0: array([6, 3, 6, 6, 6, 3, 5, 6, 4, 3, 4, 3, 5, 3, 5, 6])
1: array([6, 7, 7, 6, 6, 5, 3, 5, 7, 5, 3, 3, 6, 6, 4, 6])
2: array([2, 5, 2, 2, 2, 7, 4, 3, 3, 6, 6, 7, 4, 7, 3, 3])
3: array([6, 7, 6, 6, 6, 5, 3, 4, 7, 5, 2, 3, 6, 6, 5, 6])
4: array([6, 4, 6, 6, 6, 4, 5, 7, 5, 3, 3, 3, 6, 3, 4, 6])
5: array([2, 5, 2, 2, 2, 8, 3, 3, 4, 6, 7, 7, 4, 7, 3, 3])
6: array([3, 6, 2, 3, 4, 8, 2, 2, 4, 7, 7, 6, 5, 6, 2, 3])
7: array([6, 3, 6, 6, 5, 3, 5, 6, 4, 3, 4, 3, 4, 2, 5, 6])
8: array([3, 2, 4, 4, 4, 2, 7, 4, 2, 3, 5, 6, 2, 3, 6, 6])
9: array([3, 2, 4, 4, 4, 2, 7, 3, 3, 2, 6, 5, 3, 2, 6, 5])
10: array([6, 7, 6, 5, 5, 7, 2, 2, 7, 5, 3, 4, 4, 7, 7, 4])
11: array([6, 5, 7, 7, 6, 4, 5, 7, 6, 4, 3, 3, 7, 4, 3, 5])
12: array([6, 8, 6, 5, 6, 6, 2, 3, 7, 5, 2, 4, 5, 7, 6, 5])
13: array([3, 2, 3, 4, 3, 3, 7, 3, 3, 3, 6, 6, 2, 3, 7, 5])
14: array([4, 2, 5, 5, 5, 2, 7, 4, 3, 2, 5, 4, 3, 3, 6, 7])
15: array([6, 5, 6, 6, 6, 4, 5, 7, 6, 4, 3, 2, 6, 3, 3, 5])
16: array([6, 7, 6, 6, 6, 4, 4, 6, 7, 4, 3, 3, 6, 6, 4, 6])
17: array([6, 4, 6, 7, 6, 3, 5, 7, 4, 3, 3, 2, 5, 2, 4, 5])
18: array([2, 4, 2, 2, 1, 6, 6, 3, 2, 5, 6, 7, 1, 6, 7, 2])
19: array([6, 3, 6, 7, 5, 3, 5, 7, 5, 3, 3, 3, 5, 3, 5, 6])
20: array([6, 4, 6, 6, 6, 3, 5, 7, 5, 3, 4, 3, 5, 2, 4, 6])
21: array([2, 5, 2, 2, 2, 7, 4, 3, 4, 6, 6, 7, 3, 7, 4, 3])
22: array([7, 8, 7, 6, 5, 5, 3, 4, 7, 5, 3, 4, 6, 7, 5, 6])

array([6, 6, 6, 6, 6, 4, 4, 6, 7, 4, 2, 3, 6, 5, 3, 6]) 16 1 11 15 3
array([4, 2, 4, 5, 5, 3, 7, 4, 3, 2, 5, 4, 3, 2, 6, 7]) 14 9 8 13 7
array([2, 4, 2, 2, 1, 6, 6, 4, 3, 5, 6, 8, 1, 6, 6, 2]) 18 21 2 5 13
array([4, 5, 4, 3, 6, 4, 3, 6, 4, 8, 7, 4, 7, 4, 3, 2]) 6 15 2 11 5
array([3, 5, 3, 2, 4, 8, 1, 2, 4, 7, 7, 6, 5, 6, 2, 3]) 6 5 2 21 18
array([4, 2, 5, 5, 5, 2, 7, 5, 2, 2, 5, 4, 3, 2, 6, 7]) 14 8 9 7 0
array([4, 4, 3, 3, 6, 4, 3, 5, 4, 8, 7, 5, 6, 4, 3, 2]) 6 2 5 21 15
array([3, 5, 3, 3, 5, 4, 3, 5, 5, 8, 7, 5, 6, 4, 3, 2]) 6 2 5 21 15
array([3, 5, 2, 2, 5, 6, 2, 3, 5, 7, 7, 6, 5, 5, 2, 3]) 6 5 2 21 18
array([7, 7, 6, 6, 6, 4, 4, 6, 7, 4, 3, 2, 6, 5, 3, 5]) 16 1 15 11 3
array([3, 5, 2, 2, 5, 7, 2, 2, 5, 7, 6, 6, 5, 6, 2, 3]) 6 5 2 21 10
array([2, 3, 2, 3, 1, 5, 6, 3, 2, 5, 6, 7, 1, 5, 7, 2]) 18 13 21 2 8
